In the data rows, the value 128 means zero.
Some points:
[160 110 145  83 173 100 111  62 147  88 182 132 211 151 138 125 112 100
 152 147 114  79 135 153 144 106  89 118 145 156 124 128 129 129  70 159
 121 180 189 165 121 197 123 120 113 105 134 112]
[ 87 147  37 134 127  93 111 143 124 157 217 117  97 129 161  44  93 162
 112 131 117 143 111  90  94 134  87 113  95 122 129 123 122 146 105 114
  93  87 150 152 147 170 153 145 122 124 134  96]
[131 123 133 102  82 138 118 130 173 110 140 155 142 137 168 124 120 148
 107 162  56 118  89 143 122 123 178 128 157  99  97 118 171 148  57 145
  94 152  71  79 165 196  65 103 162 163  93 143]
[157 122 181 129  83 135 171 114 121  96 120 174 116  84 131 158 138 143
 142 143 192 132 154 103 105 129 116 133 167  98 164 163 136 164 222 141
 105 115 139 101  88 145 172  99 161 103  92 141]
[ 57 107 135 162 118 206 126 102  81 146 177  70 126  54 154 159 125 119
 151 187 131 140 128 127 104 115 118 164 106 163  95  92  86 133 194 113
 122 112 158 131 115 104  76 129 122  85 122 169]
[137 105 110 107 151 171  99  85 147 174 107  77 120 117  75 118 114 208
 111 124 146 115 135 116 127 131 144 160 155 120 113  80 139 106 100 112
  94 100 161  78 140  98 182 154 103 142  65  98]
[160 130 120 159 169  92 139 125 113 140 115 112 112 104 150 117 120 175
  71  96 126 136 143  71 146  63  95 135 114 169 117 199 116  59 144 125
 169 114 101 103 148 166 128 100 183 140 158 133]
[163 127 107 111 124  78 131 171  88  85 193 131 163  45 101 128  83 127
 121 155 148 121  94 145 150 111 136 105 175 122 147 135  70 130  76  65
 156 138  72 131 116 126 116  71 130 176 142 178]
[146 153  86 143 121 146 126  86 137 101 109 133  70 136 124 131  75 150
 197  84  98  80 143 153 142 185 152 149 255 111 102 138 123 173 153 196
 141 102 152 100 145 130 135 108 130 136 129 134]
[ 71 148 117 168  97  68 115  93  72 124  59 108 190 126 135 141 178 114
 146 136 129  94 202 145 111 191 137 137  66 126 109 117  87 113 153 120
 154 119 104  95 102 119 123 121 159 170 115  85]
[131 131 128  81 179 215  79 112 126 144  48 244 119 120  86 143 101 116
 101 126  93  97 117 119 120 154 118 133 144 104 114 126  90 119 147 113
  97 145 119 142 125 179 112 117 121 165 123 144]
[124 122  99 172 166 130 143 114 141  99  73  77 183 168 114 106 126 148
 105 120 126 152  92 160 120 138 140 139 141 125 203 173 173 128 219  64
 116 172 165 146 179 156  88 138 128 145 139 109]
[126 156 149 121 155  93 155 127 136 127 119 157 107 127 209  57 155 132
  88 134 117 117 122 145 164 123 123 140 110  49 139  65 132 170 110 152
 135 122 144 149 227  70 150 125 142 120 140 153]
[124 155 148 148 150 149  99 152  92 111 166 139 178 129 133 140 179 170
 154 135  99 159 132 122  81 182 150 139 114 125 152 134 196 110  67 145
 102 163 165 141 111  94 190 139 153  79 202 179]
[120 102 163 151 125 141  78 174 227 113 173 144 153  74 147 150 112  98
 123  73 135 100  70 125 110 125 117 119 102 210  86 121  98 146 108 103
 107 125 131 101 175 112 139 145 166 149 178  67]
[191 109 112  69 109 139 135 125  48 110 121 122  88 111 132  96 103 156
 123 116 137 119 127 122 129 132 134  85  50 163 125 174 106 140 130 143
 172 152 167 144  95  60  47 149 129 127 115  63]
[ 75 122 125 108 221 110 168 132 124 122 151 175 124 117 113  52 125  99
 118 104 167 128 121 122 107 135 157 145 124  81 123 148 176  93 156 140
 161 120 114  72 130 116 143 143 109  90 143 121]
[146  96 116 207 192 146 170 192 159 157  76  78  98 128 139  95 195 169
 110 118 131  97 167 171  93 139 124 111 132 104 132 149 103 149 115 134
  96 163  83 142  76 119 161  98 105 104 113 106]
[164 117  55 128 157  75  91 182 116 139 137  97 122 104 105 249 142  46
 115 103 142 140 118 140 116 123  74 155  87 120 129 130 178 156 111 202
 136 108 119 143 110 123 137 161 128 145 106 171]
[104 128 135 116 100  86 107 124 151 103  88 123 138  61 114 134 125 145
  52 143  94 133 155  77 150 113 192 151 133 187 106 141 105 191 125 159
 108 127 179 102 133 172 144 109  49  97 146 149]
[157 128 151 168  84 119 120  89  71  84  99 100 118 133  97 140  87 116
  69 147 145 157 117 160 153 175 107 126 121  78 104  72 129 126 151 110
  98 155  84 139  98 117 166 157 161  76 153  71]
[ 84 140 149 128 141 186 229 167 110 121  70  85 165 135  88 146  93 169
 172 108 124 149 116  89 132 150 125  78  86 148 106  88 120 144 111 113
 174 117 127 149 117 130 196 154 168 119  89 172]
[129 105  98 109  82  58 159  84 161 157 163 216 142 126  98 141 175 127
 116  83 130 140  93 163  72  76 153  92 159 200 107  83  99 122 165 136
 125  85 151 149 124 154 115 183 133 121 160 182]
[144 144 145 118  68 136 168 140 142 155 159  90  78 182 147  71 138  28
  65 147 124 121 109 139 104 156 115 162 156 148 143 141 127  92 118 115
 222 177 151 133 105 100 146 159 143 216 135 132]
[149 141 151  95 167 144  95 186 105 195 142 118 170 129 135 100 145 100
 140 141 121 138  97 142 128 108 151  89 172 146 119 126 153 106 122 112
 148  72 156 135  48 125 107  84 126 101 159 100]
[110 139 131  94 141 180 146 119 125  92 179  82  99 181  99 228 169 116
  93 168 208 124 147  93  93 149 145  92 146 102 126 161 104 161 172 139
 127 107  98 135 168 129 100 115 129 128 149  81]
[ 93  99 116 107 158 169 138 120 183 127 137 128 138 128 178 168  98 116
  78 128 110 133 200 180 165 137 123  66 130 116 131 137 162  83 155 138
 133 118 147 145 135 127 168  83 129 150 127 131]
[ 91 142 147 192 136  91 114  51 170 131 111 144  87 122 144 148 138 139
 146 174  81 157 112  61 143  97  94  76 132  87 117 135 135 176 103 120
 112 136 131  85  83  64 131 114  92 145 113 110]
[ 79 126 122  96  99 117 120 193 128  64  88 140  61 152  73 150 195 184
 215 149  89 149 143 132 168  99 114 140 146 120 152 101 122  95 175 133
  87 167 180 105 141 173 141 149 136  90 132  72]
[129 139  60  93 100 108 119 138 168 120 106 142 166 106 176 165 122  78
 170 126 137 116  70  53 169 144 124 162 147 140 169 136 124  97 156 208
 133 156  42 217 108 102 158 160 141 123  81 138]
[113  89 128  97 162  99 123 119  97  68 105 157  46 170 162  61 152 143
 131 116 163 144 115 160 109 115 117 139 107 154 101 153 160 123  65  63
 139  63 108 189 100 119 104 122 109 132 117 172]
[165 138 166 119 141 131  87 140  76 139 133  87 108 202 129 106 116 123
 190 129 128 163 167 176 115  64 140 134 107 116 117 167 158 133 247 121
 121 145  49  85 149 124 205 171  95 101 116 156]
[112 132 131 141  67 120 148 133 131 202 115 182 107 181 126 164  53  97
 144 131 153 129  99 166 124 107 154 147 106 153 158 118 134  85  44 151
  95 145 144 111 175 114 129  63 107 113 146 105]
[142 126 165  96  77 141  78 112 176 118  85  97 164 181 145 129 119 164
 156 109 130 158 138 154 121  95 116 154 109  48 184 163  56 126  68 129
 143  93 118  95 113 140 117 136 140 123 167 138]
[123 171 199 163 142 169 108  93 102 142 167 110 117 142 103  79 133  83
 123 113 113 126 123 144 162 106 152 135  91 198 177  97  99  98 113 131
  81 109 127 136 110 134  93 132 152 167  65 158]
[156 101 141 139  18 152 113 114 148 172 153 154 136 100  62  88 117  60
 150 108 109  77 125  85 145 133 118 110 118  64  97  99 169 126 120 105
 169 160 118 170 167 124  56  53 102 152 129 117]
[151 150  91 154 129 172 184 144 114 137  95 133 196 106 113 119 144 114
 176 169 175 160 203 117 151 147 101 130 148 187 111 110 145 152  70 139
 148 128 118 135 152 128  64 167 106 140 129 117]
[159 143 170 151 155  59 144 178 135 193 188 131 112 166 163 194 148 184
 134  82 127 124 134 102 175 152 134 172 112 105 142 121 133 115 142  56
 129 115 131 135 127 106  86 189  77 103 111 161]
Along one direction, these points spread out more than along any other. Take the direction at right angles to it along which they spread out most. Go by this last direction. Where along it does each point below lie, from 0 to 99? The average is 50, and the first point in the table lies past the average. One standard deviation of the points above along it is 16.
[ 79 126 122  96  99 117 120 193 128  64  88 140  61 152  73 150 195 184
 215 149  89 149 143 132 168  99 114 140 146 120 152 101 122  95 175 133
  87 167 180 105 141 173 141 149 136  90 132  72] 77
[ 71 148 117 168  97  68 115  93  72 124  59 108 190 126 135 141 178 114
 146 136 129  94 202 145 111 191 137 137  66 126 109 117  87 113 153 120
 154 119 104  95 102 119 123 121 159 170 115  85] 51
[146  96 116 207 192 146 170 192 159 157  76  78  98 128 139  95 195 169
 110 118 131  97 167 171  93 139 124 111 132 104 132 149 103 149 115 134
  96 163  83 142  76 119 161  98 105 104 113 106] 42
[ 84 140 149 128 141 186 229 167 110 121  70  85 165 135  88 146  93 169
 172 108 124 149 116  89 132 150 125  78  86 148 106  88 120 144 111 113
 174 117 127 149 117 130 196 154 168 119  89 172] 47
[160 130 120 159 169  92 139 125 113 140 115 112 112 104 150 117 120 175
  71  96 126 136 143  71 146  63  95 135 114 169 117 199 116  59 144 125
 169 114 101 103 148 166 128 100 183 140 158 133] 32
[160 110 145  83 173 100 111  62 147  88 182 132 211 151 138 125 112 100
 152 147 114  79 135 153 144 106  89 118 145 156 124 128 129 129  70 159
 121 180 189 165 121 197 123 120 113 105 134 112] 58
[ 57 107 135 162 118 206 126 102  81 146 177  70 126  54 154 159 125 119
 151 187 131 140 128 127 104 115 118 164 106 163  95  92  86 133 194 113
 122 112 158 131 115 104  76 129 122  85 122 169] 47
[191 109 112  69 109 139 135 125  48 110 121 122  88 111 132  96 103 156
 123 116 137 119 127 122 129 132 134  85  50 163 125 174 106 140 130 143
 172 152 167 144  95  60  47 149 129 127 115  63] 31
[149 141 151  95 167 144  95 186 105 195 142 118 170 129 135 100 145 100
 140 141 121 138  97 142 128 108 151  89 172 146 119 126 153 106 122 112
 148  72 156 135  48 125 107  84 126 101 159 100] 34
[144 144 145 118  68 136 168 140 142 155 159  90  78 182 147  71 138  28
  65 147 124 121 109 139 104 156 115 162 156 148 143 141 127  92 118 115
 222 177 151 133 105 100 146 159 143 216 135 132] 24
